In the data rows, 500 means zero.
What is the hidden score of each row? Scores go from 0 to 40, and 20 is about the middle. The score is a weighted sum of the row's numbers plus the product of two more (or one squared), each taken from its middle value.
Array([497, 518, 435, 593, 369, 516, 536, 641, 591, 668, 428, 383, 518,
       701, 640, 578]) 26
Array([590, 517, 453, 506, 522, 422, 522, 582, 621, 552, 574, 264, 384,
       601, 614, 504]) 24
Array([561, 518, 506, 528, 473, 647, 545, 471, 541, 453, 549, 443, 539,
       396, 444, 527]) 26
Array([535, 505, 480, 480, 509, 465, 567, 494, 531, 504, 521, 533, 447,
       511, 514, 444]) 23
Array([619, 555, 498, 436, 547, 605, 464, 404, 533, 499, 629, 595, 449,
       483, 426, 452]) 15
Array([477, 622, 421, 583, 533, 656, 550, 547, 595, 573, 441, 490, 479,
       438, 544, 566]) 15
Array([574, 547, 619, 418, 548, 480, 479, 468, 529, 471, 559, 438, 532,
       495, 424, 458]) 27
Array([589, 496, 499, 547, 595, 463, 329, 392, 410, 405, 526, 527, 651,
       423, 421, 449]) 12
Array([556, 628, 491, 490, 579, 554, 450, 399, 451, 431, 527, 519, 572,
       366, 257, 406]) 17
Array([656, 493, 527, 517, 516, 610, 344, 403, 561, 377, 424, 557, 412,
       355, 529, 570]) 20
Array([496, 475, 515, 529, 587, 456, 510, 502, 541, 596, 427, 548, 565,
       533, 553, 519]) 15
Array([562, 482, 440, 548, 453, 525, 509, 461, 476, 551, 557, 519, 561,
       461, 534, 372]) 13
Array([465, 526, 529, 482, 423, 444, 477, 455, 488, 454, 613, 382, 550,
       606, 530, 467]) 27
Array([489, 485, 559, 556, 486, 464, 432, 403, 432, 451, 373, 465, 463,
       473, 371, 430]) 21
Array([487, 399, 523, 486, 483, 594, 570, 561, 484, 490, 564, 584, 500,
       457, 460, 543]) 18
Array([476, 441, 483, 592, 467, 583, 600, 515, 535, 549, 591, 565, 458,
       484, 463, 557]) 16
Array([487, 523, 506, 543, 481, 422, 439, 473, 449, 520, 569, 532, 565,
       554, 507, 538]) 14
Array([478, 377, 638, 369, 513, 588, 489, 522, 470, 521, 651, 477, 535,
       413, 497, 512]) 17
Array([510, 527, 578, 493, 559, 363, 412, 391, 394, 461, 529, 529, 589,
       486, 476, 361]) 16
Array([465, 493, 493, 397, 531, 469, 525, 594, 423, 636, 600, 531, 583,
       545, 566, 503]) 12
Array([569, 559, 473, 357, 456, 542, 448, 353, 500, 373, 556, 461, 531,
       451, 409, 487]) 33
Array([583, 532, 494, 589, 482, 573, 461, 414, 495, 401, 549, 435, 599,
       347, 399, 525]) 24
Array([640, 444, 609, 542, 558, 490, 365, 423, 563, 424, 453, 544, 642,
       327, 321, 408]) 13
Array([680, 422, 513, 613, 398, 671, 645, 587, 663, 595, 609, 527, 567,
       558, 526, 524]) 32
Array([484, 613, 458, 491, 517, 544, 532, 498, 524, 477, 567, 574, 522,
       410, 417, 547]) 16
Array([481, 406, 405, 652, 466, 497, 652, 615, 695, 743, 621, 578, 419,
       561, 640, 689]) 7
Array([556, 491, 534, 510, 466, 421, 551, 495, 508, 547, 568, 440, 519,
       533, 533, 572]) 24
Array([473, 475, 485, 423, 504, 454, 530, 548, 604, 516, 556, 562, 527,
       477, 559, 558]) 17
Array([414, 639, 626, 299, 711, 201,   0, 135, 216, 164, 545, 509, 584,
       379, 264, 153]) 13
Array([483, 498, 541, 420, 474, 412, 598, 564, 503, 477, 613, 421, 584,
       513, 527, 495]) 24
Array([377, 616, 576, 581, 499, 496, 476, 499, 486, 561, 509, 390, 483,
       622, 449, 636]) 13
Array([571, 478, 415, 527, 475, 636, 596, 520, 545, 540, 532, 517, 515,
       382, 502, 617]) 21
Array([518, 440, 454, 438, 525, 369, 508, 548, 511, 426, 444, 515, 458,
       452, 499, 489]) 21
Array([518, 598, 632, 557, 601, 491, 437, 403, 469, 392, 409, 488, 504,
       456, 361, 380]) 20
Array([460, 438, 530, 717, 437, 589, 491, 510, 491, 620, 486, 549, 505,
       548, 591, 487]) 3
Array([488, 610, 501, 538, 605, 368, 377, 417, 398, 391, 445, 584, 581,
       534, 474, 401]) 14
Array([524, 406, 552, 595, 533, 695, 676, 653, 541, 535, 476, 504, 428,
       456, 464, 483]) 20
Array([520, 578, 589, 411, 530, 490, 503, 507, 488, 459, 519, 609, 522,
       570, 480, 420]) 20
Array([465, 451, 614, 549, 500, 514, 635, 617, 585, 695, 352, 590, 387,
       552, 591, 617]) 21
Array([484, 459, 459, 544, 550, 498, 515, 593, 553, 528, 471, 506, 481,
       511, 510, 522]) 14
Array([639, 596, 570, 602, 437, 547, 609, 586, 615, 551, 581, 445, 485,
       483, 490, 466]) 26
Array([450, 543, 471, 438, 419, 601, 695, 665, 470, 723, 640, 520, 513,
       555, 632, 626]) 17
Array([503, 495, 571, 446, 570, 445, 388, 556, 500, 486, 431, 434, 544,
       501, 435, 447]) 17
Array([450, 379, 443, 795, 235, 792, 899, 806, 767, 741, 541, 489, 368,
       490, 676, 802]) 22
Array([474, 387, 610, 449, 478, 657, 656, 564, 484, 561, 548, 485, 504,
       446, 549, 622]) 24
Array([322, 460, 438, 726, 397, 585, 693, 658, 665, 706, 445, 482, 454,
       607, 623, 756]) 7
Array([456, 587, 509, 615, 372, 686, 570, 598, 581, 493, 455, 542, 385,
       509, 450, 591]) 22
Array([585, 628, 513, 530, 627, 368, 393, 399, 434, 470, 574, 622, 516,
       477, 419, 511]) 12
Array([613, 381, 610, 477, 503, 538, 518, 373, 412, 439, 425, 506, 469,
       479, 444, 468]) 29
Array([472, 449, 636, 462, 565, 498, 441, 368, 378, 457, 531, 549, 484,
       553, 443, 446]) 18
Array([486, 534, 494, 506, 397, 414, 586, 594, 565, 619, 553, 562, 539,
       534, 615, 727]) 13
Array([428, 525, 460, 490, 434, 598, 622, 596, 463, 465, 495, 418, 497,
       402, 555, 531]) 22
Array([521, 522, 488, 668, 330, 603, 667, 534, 589, 559, 481, 507, 565,
       505, 540, 626]) 27
Array([455, 498, 488, 485, 468, 535, 463, 524, 422, 393, 532, 496, 455,
       366, 416, 586]) 14
Array([451, 530, 625, 496, 569, 372, 463, 451, 413, 399, 440, 503, 460,
       576, 516, 437]) 26
Array([471, 529, 433, 435, 422, 476, 526, 518, 458, 538, 488, 546, 448,
       497, 534, 534]) 21
Array([516, 584, 516, 467, 546, 482, 414, 536, 606, 450, 479, 528, 457,
       505, 452, 524]) 17
Array([444, 429, 415, 613, 431, 544, 600, 603, 487, 607, 543, 523, 426,
       518, 635, 601]) 12
Array([612, 447, 376, 475, 564, 549, 541, 515, 531, 453, 469, 570, 440,
       389, 428, 571]) 20
Array([485, 532, 483, 505, 548, 493, 558, 520, 645, 550, 532, 605, 497,
       637, 541, 597]) 17
Array([538, 512, 429, 479, 370, 340, 467, 473, 552, 437, 548, 439, 517,
       501, 520, 513]) 26
Array([513, 541, 541, 393, 620, 410, 419, 465, 343, 460, 440, 595, 530,
       498, 479, 446]) 18
Array([491, 510, 480, 606, 467, 409, 522, 517, 552, 554, 514, 464, 516,
       578, 537, 503]) 19
Array([467, 537, 332, 439, 454, 530, 590, 628, 501, 556, 457, 474, 504,
       710, 627, 657]) 19
Array([569, 484, 447, 514, 547, 379, 471, 459, 460, 414, 536, 427, 491,
       505, 473, 480]) 23
Array([488, 539, 458, 615, 617, 568, 518, 545, 516, 522, 466, 533, 498,
       592, 501, 600]) 12
Array([559, 506, 467, 448, 516, 425, 419, 420, 403, 451, 520, 346, 482,
       601, 423, 465]) 30
Array([529, 533, 514, 539, 419, 524, 607, 538, 560, 470, 464, 553, 502,
       498, 507, 487]) 27
Array([492, 477, 504, 565, 582, 457, 410, 481, 465, 528, 478, 555, 553,
       533, 491, 497]) 8
Array([452, 460, 444, 436, 409, 543, 623, 639, 552, 504, 481, 524, 535,
       509, 614, 628]) 19
Array([581, 582, 593, 465, 520, 522, 466, 428, 414, 368, 497, 507, 527,
       379, 414, 419]) 26
Array([473, 551, 420, 408, 555, 428, 409, 442, 493, 453, 570, 564, 598,
       454, 446, 454]) 13
Array([549, 565, 529, 546, 514, 618, 489, 530, 396, 495, 402, 435, 483,
       624, 540, 575]) 25
Array([559, 408, 528, 615, 398, 648, 741, 623, 580, 662, 462, 414, 470,
       328, 531, 643]) 25
Array([487, 503, 480, 443, 405, 484, 493, 441, 520, 436, 428, 419, 466,
       418, 490, 474]) 30
Array([562, 483, 530, 478, 511, 546, 465, 358, 471, 489, 502, 462, 575,
       504, 460, 368]) 21
Array([460, 537, 477, 577, 529, 505, 500, 532, 563, 463, 501, 398, 377,
       521, 497, 454]) 19
Array([446, 448, 490, 529, 356, 459, 612, 602, 637, 696, 545, 425, 632,
       687, 616, 574]) 24
Array([557, 402, 570, 455, 524, 568, 527, 533, 482, 410, 576, 500, 397,
       471, 532, 548]) 23
Array([472, 462, 501, 540, 463, 559, 617, 576, 491, 588, 566, 573, 470,
       681, 637, 628]) 19
Array([419, 414, 438, 468, 604, 400, 414, 468, 469, 451, 356, 581, 516,
       527, 475, 473]) 12
Array([437, 455, 523, 564, 513, 578, 545, 494, 446, 545, 538, 610, 546,
       577, 524, 466]) 10
Array([486, 454, 490, 529, 357, 624, 637, 560, 631, 514, 494, 354, 508,
       486, 511, 646]) 29
Array([387, 434, 409, 640, 472, 578, 645, 559, 623, 664, 513, 576, 576,
       457, 555, 630]) 8
Array([533, 547, 501, 453, 459, 485, 434, 414, 396, 467, 580, 346, 559,
       506, 544, 457]) 27
Array([532, 435, 515, 627, 437, 510, 580, 687, 456, 584, 451, 505, 513,
       485, 493, 517]) 18
Array([416, 525, 523, 380, 406, 512, 537, 542, 557, 643, 531, 372, 651,
       670, 578, 605]) 23
Array([518, 511, 596, 502, 570, 387, 398, 435, 367, 371, 446, 569, 453,
       401, 372, 433]) 17
Array([544, 452, 477, 539, 503, 500, 571, 528, 495, 492, 454, 479, 459,
       419, 451, 581]) 21
Array([524, 617, 470, 511, 477, 567, 549, 511, 531, 523, 435, 537, 615,
       424, 475, 510]) 21
Array([975, 784,  74,   0, 648, 618, 127, 690,  96,   0,   0, 808, 448,
       338, 663, 120]) 11
Array([585, 513, 385, 439, 549, 568, 511, 426, 468, 472, 464, 457, 550,
       444, 393, 403]) 26
Array([617, 511, 487, 484, 607, 482, 458, 510, 460, 330, 422, 596, 518,
       280, 427, 406]) 18
Array([465, 509, 464, 580, 468, 502, 676, 512, 580, 677, 424, 484, 445,
       738, 619, 543]) 26
Array([567, 427, 443, 538, 444, 607, 571, 578, 521, 564, 518, 469, 434,
       442, 488, 578]) 23
Array([477, 513, 551, 463, 422, 434, 545, 487, 571, 520, 552, 503, 584,
       493, 471, 543]) 24
Array([492, 426, 446, 540, 483, 482, 537, 608, 527, 571, 417, 432, 570,
       538, 478, 518]) 22
Array([470, 478, 416, 410, 394, 444, 458, 444, 485, 483, 582, 471, 503,
       396, 474, 417]) 21
Array([561, 666, 589, 431, 588, 349, 348, 369, 436, 458, 456, 464, 533,
       597, 407, 318]) 21
Array([475, 513, 425, 476, 444, 395, 453, 432, 392, 358, 502, 424, 495,
       487, 536, 336]) 27
Array([500, 541, 486, 518, 542, 412, 500, 504, 447, 585, 491, 553, 623,
       588, 557, 461]) 14
Array([438, 531, 555, 471, 639, 311, 298, 304, 460, 340, 536, 447, 481,
       484, 418, 364]) 19
Array([446, 501, 427, 494, 534, 528, 631, 593, 502, 588, 485, 560, 435,
       592, 552, 509]) 17
Array([417, 461, 516, 483, 456, 457, 428, 376, 486, 501, 517, 529, 482,
       527, 440, 426]) 17
Array([553, 514, 568, 378, 497, 424, 516, 507, 396, 543, 567, 534, 575,
       655, 623, 520]) 26
Array([535, 475, 526, 563, 436, 525, 456, 497, 486, 302, 418, 570, 586,
       291, 465, 373]) 19
Array([450, 473, 540, 526, 483, 432, 589, 665, 544, 570, 527, 532, 428,
       633, 573, 465]) 17
Array([437, 440, 552, 348, 494, 450, 573, 529, 545, 572, 491, 438, 524,
       584, 517, 591]) 24
Array([540, 566, 603, 459, 586, 378, 287, 328, 556, 368, 493, 478, 547,
       403, 326, 426]) 20
Array([387, 378, 455, 597, 507, 454, 575, 557, 497, 591, 518, 565, 526,
       553, 601, 626]) 7
Array([443, 481, 499, 522, 559, 498, 602, 554, 495, 633, 470, 539, 530,
       618, 538, 524]) 16
Array([511, 521, 448, 505, 492, 443, 328, 496, 421, 448, 542, 524, 515,
       578, 503, 418]) 15
Array([367, 477, 529, 574, 516, 536, 550, 447, 503, 529, 553, 489, 470,
       606, 486, 619]) 15
Array([582, 356, 476, 460, 637, 462, 468, 408, 525, 486, 509, 499, 441,
       346, 411, 469]) 18
Array([487, 568, 523, 499, 529, 517, 490, 481, 519, 473, 548, 371, 511,
       387, 536, 428]) 23
Array([449, 519, 489, 518, 532, 520, 496, 475, 455, 496, 585, 586, 596,
       449, 476, 521]) 11
Array([503, 529, 414, 489, 554, 461, 495, 430, 424, 394, 529, 510, 539,
       468, 491, 464]) 21
Array([571, 503, 569, 421, 523, 495, 322, 330, 358, 288, 505, 421, 532,
       217, 316, 278]) 22
Array([449, 372, 360, 660, 335, 639, 841, 837, 718, 835, 444, 530, 494,
       627, 706, 751]) 17
Array([514, 490, 573, 444, 586, 382, 254, 306, 338, 273, 433, 459, 470,
       321, 371, 326]) 20
Array([543, 600, 598, 374, 510, 338, 412, 434, 532, 381, 452, 497, 522,
       484, 445, 471]) 31
Array([480, 523, 528, 569, 494, 624, 521, 523, 583, 535, 393, 500, 561,
       439, 469, 464]) 16
Array([484, 543, 567, 499, 498, 444, 449, 491, 410, 473, 406, 452, 489,
       401, 491, 437]) 22
Array([443, 526, 500, 511, 509, 509, 517, 434, 540, 520, 489, 525, 501,
       448, 451, 420]) 18
Array([537, 514, 468, 444, 656, 415, 341, 346, 405, 325, 548, 497, 443,
       441, 441, 462]) 18
Array([546, 587, 480, 459, 421, 544, 504, 537, 586, 437, 461, 571, 435,
       488, 498, 604]) 25
Array([541, 612, 489, 559, 533, 560, 440, 365, 452, 376, 511, 497, 518,
       338, 421, 341]) 17
Array([569, 418, 533, 554, 405, 554, 561, 588, 664, 536, 498, 527, 434,
       399, 534, 556]) 21
Array([494, 533, 391, 650, 507, 643, 603, 489, 464, 549, 454, 480, 482,
       395, 549, 545]) 17
Array([540, 488, 505, 439, 512, 536, 489, 608, 406, 558, 461, 553, 622,
       411, 456, 555]) 14
Array([430, 508, 506, 443, 436, 506, 535, 558, 621, 622, 576, 516, 585,
       588, 568, 526]) 17
Array([532, 522, 431, 557, 517, 512, 591, 529, 588, 450, 363, 507, 422,
       363, 460, 523]) 25
Array([389, 554, 497, 483, 529, 582, 488, 487, 510, 392, 464, 504, 353,
       493, 365, 541]) 18
Array([518, 424, 511, 606, 338, 633, 540, 632, 527, 554, 423, 543, 568,
       453, 503, 560]) 22
Array([443, 509, 520, 529, 499, 528, 538, 554, 553, 599, 388, 459, 586,
       512, 540, 544]) 19
Array([558, 517, 572, 431, 470, 558, 529, 480, 511, 637, 517, 511, 429,
       614, 575, 568]) 24
Array([413, 495, 390, 519, 461, 541, 588, 572, 576, 630, 420, 431, 572,
       637, 513, 559]) 22
Array([505, 592, 403, 538, 309, 594, 620, 647, 548, 587, 499, 548, 446,
       584, 595, 625]) 24
Array([505, 569, 469, 554, 495, 362, 375, 416, 392, 424, 676, 444, 497,
       503, 515, 379]) 15
Array([398, 467, 525, 426, 555, 483, 383, 415, 475, 314, 483, 581, 503,
       351, 402, 413]) 15
Array([567, 626, 475, 549, 457, 598, 579, 507, 496, 547, 432, 490, 479,
       539, 507, 604]) 27
Array([550, 450, 381, 443, 490, 360, 453, 467, 567, 420, 505, 562, 477,
       367, 395, 391]) 19
Array([521, 519, 499, 636, 562, 444, 534, 502, 534, 470, 469, 368, 503,
       484, 455, 498]) 21
Array([628, 525, 496, 563, 387, 497, 436, 489, 515, 401, 558, 559, 532,
       426, 361, 531]) 28
Array([498, 526, 586, 568, 498, 437, 488, 503, 474, 570, 516, 506, 442,
       553, 530, 483]) 16
Array([456, 499, 531, 502, 465, 669, 551, 445, 550, 482, 552, 499, 496,
       389, 472, 480]) 21
Array([464, 470, 434, 606, 458, 509, 521, 607, 557, 566, 535, 606, 492,
       499, 480, 575]) 9
Array([556, 520, 420, 530, 481, 494, 484, 435, 395, 484, 526, 473, 509,
       465, 440, 450]) 22
Array([471, 566, 403, 485, 543, 512, 568, 529, 450, 478, 592, 531, 481,
       530, 563, 507]) 17
Array([561, 532, 543, 476, 564, 522, 514, 513, 446, 629, 511, 511, 538,
       630, 463, 468]) 16
Array([455, 499, 464, 555, 489, 426, 498, 483, 592, 555, 428, 605, 475,
       423, 493, 577]) 14
Array([415, 533, 414, 467, 569, 416, 552, 592, 590, 574, 587, 595, 524,
       599, 619, 482]) 10
Array([527, 630, 482, 389, 708, 336, 291, 287, 350, 338, 507, 561, 439,
       441, 429, 229]) 17
Array([465, 473, 511, 511, 380, 440, 574, 633, 589, 572, 463, 507, 569,
       561, 549, 569]) 21
Array([626, 541, 447, 489, 573, 471, 487, 347, 358, 413, 392, 544, 434,
       420, 394, 474]) 28
Array([470, 531, 573, 501, 527, 583, 547, 506, 496, 532, 490, 584, 549,
       633, 462, 456]) 16
Array([348, 498, 496, 533, 467, 420, 513, 533, 417, 463, 488, 407, 488,
       510, 509, 602]) 9
Array([554, 512, 415, 569, 448, 491, 445, 477, 440, 379, 512, 448, 474,
       493, 440, 435]) 28
Array([477, 466, 435, 427, 570, 401, 490, 476, 618, 432, 446, 473, 468,
       439, 422, 408]) 22
Array([438, 481, 468, 442, 445, 338, 440, 510, 470, 525, 492, 386, 471,
       640, 443, 519]) 21
Array([428, 476, 465, 558, 442, 463, 559, 505, 459, 459, 437, 518, 458,
       508, 497, 538]) 21
Array([550, 605, 520, 539, 489, 655, 547, 481, 496, 453, 513, 511, 534,
       378, 437, 536]) 23
Array([540, 422, 611, 541, 590, 337, 401, 444, 437, 451, 510, 458, 432,
       527, 430, 566]) 16
Array([  0,   0, 999,   0, 467, 905,   0, 426,   0, 360, 507,   0, 242,
       371, 484,   0]) 8
Array([505, 454, 507, 448, 488, 558, 574, 555, 510, 511, 509, 483, 591,
       546, 578, 520]) 25
Array([651, 602, 577, 340, 598, 375, 244, 258, 359, 393, 431, 508, 537,
       469, 318, 312]) 19
Array([513, 562, 516, 448, 419, 620, 566, 662, 466, 552, 535, 411, 505,
       492, 516, 579]) 23
Array([479, 595, 529, 462, 641, 508, 540, 480, 504, 485, 490, 516, 497,
       477, 490, 512]) 24
Array([500, 488, 365, 541, 445, 367, 543, 556, 519, 600, 533, 629, 532,
       622, 498, 590]) 14
Array([463, 485, 441, 475, 465, 374, 500, 480, 581, 593, 554, 550, 521,
       605, 490, 564]) 16
